One turn moves each row of this set onto another row. After a few examples, where does it send each row asked below?
K_4: [ 0.09,  0.26,  0.37, -0.99,  1.94, -0.62, -2.06, -2.08, -3.03,  1.15,
 -2.42,  0.33,  0.36,  2.68,  0.08,  0.71]
K_212: [ 2.56, -0.12,  0.42,  2.16,  0.19, -2.58,  0.35,  3.05, -0.17, -0.29,
  0.61, -0.07, -2.94,  0.54,  1.87, -0.88]
K_458: [ 0.88, -0.06,  3.34,  1.47, -1.06, -1.04,  1.40,  4.16,  1.15,  0.40,
  0.45, -1.56, -2.99,  1.34,  3.91,  0.22]
K_492: [-0.68,  2.87, -0.10,  1.11,  1.48,  0.05, -0.66,  0.48,  0.28,  0.43,
 -3.90,  1.04, -1.59,  2.25,  0.30,  3.90]
K_482: [-2.52, -0.19,  1.11, -0.56,  1.03,  1.33,  0.41,  3.16, -0.70,  2.89,
 -3.81,  0.22,  2.25,  0.92,  0.59,  0.64]
K_802: [ 1.06, -2.33,  3.08, -0.05, -1.04, -2.12,  1.51,  4.30,  0.70,  0.37,
  0.50, -2.45, -1.00,  0.86,  1.81, -0.60]
K_947: [-3.44, -0.12,  0.10, -0.46, -1.57, -2.11,  2.18, -0.39,  1.83,  0.71,
  0.37, -0.37, -0.69,  1.46, -0.43,  2.53]
K_410: [-1.93,  0.45,  2.41, -0.44,  0.63,  0.92,  0.42, -1.09, -3.11,  0.84,
 -2.64, -2.24,  2.83,  3.43,  1.51,  0.25]
K_982: [-0.02,  0.07,  0.21, -0.76,  1.56, -0.87, -1.80, -2.00, -2.83,  0.63,
 -1.85,  0.56,  0.11,  3.08, -0.87,  1.76]
K_702: [ 1.42,  0.07,  3.49,  1.02, -1.22, -1.56,  1.75,  2.49, -1.55, -0.97,
  2.49, -1.59, -0.49,  1.81,  1.73, -1.21]
K_660: [-3.26,  0.87,  1.43,  1.20, -0.19, -1.23, -1.02,  0.01,  3.28, -1.13,
  0.47, -0.45, -0.71,  2.59, -1.16,  1.15]
K_292: [-3.73, -0.90,  2.58, -0.77,  0.67,  1.09,  0.67,  2.85, -0.58,  1.72,
 -3.73, -0.85,  1.95,  2.72, -0.08,  1.27]
K_358: [-3.21, -0.67,  2.15, -1.15,  1.06,  1.07,  0.58,  2.72, -0.88,  2.28,
 -4.35, -0.49,  1.88,  1.88,  0.52,  0.60]
K_731: [-3.50,  1.66,  1.49, -0.13,  0.62,  0.76, -0.18,  2.20,  1.30,  1.77,
 -4.56, -1.19, -1.60,  3.18,  2.13,  2.85]
K_523: [ 0.06, -0.04,  0.11, -1.02,  1.85, -0.49, -2.46, -1.24, -2.60,  2.43,
 -2.02,  0.14,  0.93,  2.38,  0.14, -0.20]
K_518: [ 2.60,  0.00,  1.97,  0.59, -0.75, -2.56,  0.59,  1.38, -1.36, -0.30,
  2.26, -0.62, -2.91,  1.41,  2.36, -0.25]
K_637: [ 0.88,  0.37,  1.39,  2.79, -0.50, -1.13,  1.34,  4.36,  0.65, -0.69,
 -0.04, -1.41, -2.57,  0.62,  3.76, -0.52]
K_251: [-2.45,  1.72,  1.78, -0.86,  0.13, -0.29,  0.56, -1.09, -3.00,  0.07,
 -1.50, -1.91,  2.10,  4.28, -0.58,  0.70]
K_308: [-4.26,  0.37,  2.49, -1.54,  0.32,  0.12,  0.53,  2.35, -0.51,  1.89,
 -3.18, -1.66,  1.25,  3.79, -0.43,  0.58]
K_999: [-0.28,  1.99,  0.16,  1.70,  1.65,  1.20, -1.09, -0.17, -0.64, -0.61,
 -3.48,  1.09, -0.71,  1.93,  1.11,  4.04]
K_480: [ 0.90, -0.74,  2.00,  1.59, -0.81, -2.06,  2.25,  3.57, -1.34, -0.34,
  1.30, -1.88, -0.09,  1.23,  1.47, -2.35]
K_745: [-2.34,  0.04,  2.30, -0.64,  0.17,  0.55,  0.27, -1.30, -3.09,  0.51,
 -1.89, -2.42,  2.39,  4.28,  0.91,  0.89]
K_977: [ 2.57, -0.39,  1.38,  1.29, -0.41, -1.73,  0.51,  3.50,  0.53, -1.76,
  0.84, -0.39, -2.30, -0.32,  1.99,  1.08]
K_734: [-2.98,  0.01,  0.97, -0.57,  0.98,  1.13, -1.04,  1.73,  0.66,  1.93,
 -4.46, -0.47, -1.98,  2.51,  2.91,  3.22]
K_202: [ 2.16, -0.09,  1.07,  1.85, -0.69, -2.57,  1.09,  1.27, -1.70, -0.57,
  1.63, -1.99, -1.86,  1.66,  2.87, -1.57]
K_258: [-2.68,  0.59,  0.80, -0.66,  1.21,  1.45, -1.08,  1.34, -0.03,  1.77,
 -4.64, -0.40, -1.55,  1.79,  3.74,  2.48]
K_944: [-1.95,  0.49,  1.20,  1.60, -1.29, -1.99,  2.44, -1.38,  2.60,  0.96,
 -0.40, -1.43,  0.26,  2.45, -0.42,  2.56]
K_838: [-2.19,  0.78, -0.18, -0.79,  1.04,  1.42, -1.82,  0.96, -0.50,  2.35,
 -3.65, -0.41, -1.49,  1.53,  4.28,  1.94]
K_561: [ 1.95, -1.04,  3.24,  1.02, -1.07, -1.81,  1.25,  2.47, -0.57, -1.50,
  1.62, -2.91,  0.13,  1.48,  1.72, -0.86]
K_728: [ 0.04,  2.56,  0.01,  1.85,  1.90,  1.92, -1.57,  0.17, -1.36, -0.25,
 -2.84,  1.01,  1.04,  1.05,  1.42,  1.96]
K_598: [ 2.68, -1.04,  1.75,  0.30, -0.59, -2.57, -0.39,  1.53, -0.72, -1.45,
  1.95, -1.74, -2.16,  1.14,  2.15, -0.26]
K_574: [-2.00,  0.24,  1.65,  1.38, -0.44, -2.23, -0.28, -1.58,  3.46,  0.88,
 -0.19, -1.71, -0.99,  3.50, -0.40,  1.39]
K_133: [-4.47,  1.01,  0.61,  0.00, -1.37, -0.88,  0.42, -0.24,  2.10, -1.34,
  0.96, -0.78, -1.20,  2.04,  0.69,  2.07]
K_770: [-0.07,  2.21,  0.24,  1.38,  2.11,  1.32, -1.39, -0.01, -1.05, -0.45,
 -3.80,  1.38, -0.15,  1.18,  1.23,  2.79]
K_180: [-0.27, -1.32,  1.77,  0.67, -0.93, -1.99,  1.37,  4.51,  0.01,  0.82,
  0.46, -2.16, -2.22,  1.28,  3.22, -1.96]
K_891: [-0.33,  2.09, -0.24, -0.64,  1.08, -1.33, -1.07, -2.22, -2.42,  0.44,
 -1.82,  0.13, -0.78,  3.40, -0.53,  2.29]
K_830: [ 2.58,  0.48,  2.14,  1.95, -0.39, -1.69,  1.11,  3.54,  0.50, -0.27,
  0.83,  0.49, -2.97,  0.40,  1.98,  0.81]
K_461: [ 1.20, -1.00,  2.26,  0.78, -1.26, -1.27,  1.41,  3.91,  1.15, -0.61,
  0.16, -2.26, -2.49,  0.42,  3.98,  1.05]
K_963: [ 0.33, -1.33,  3.78,  0.10, -1.01, -1.81,  1.35,  4.45,  0.07,  0.81,
  1.30, -1.47, -1.58,  1.66,  1.77, -1.49]
K_900: [-1.77,  0.82,  1.88,  0.12,  0.28,  1.42,  0.29, -0.69, -2.55,  1.80,
 -2.51, -2.66,  2.97,  3.07,  2.73,  0.16]

K_482 -> K_728
K_947 -> K_660
Now find these:
K_830 -> K_702
K_202 -> K_180
K_891 -> K_308
K_4 -> K_358
K_461 -> K_598
K_292 -> K_999

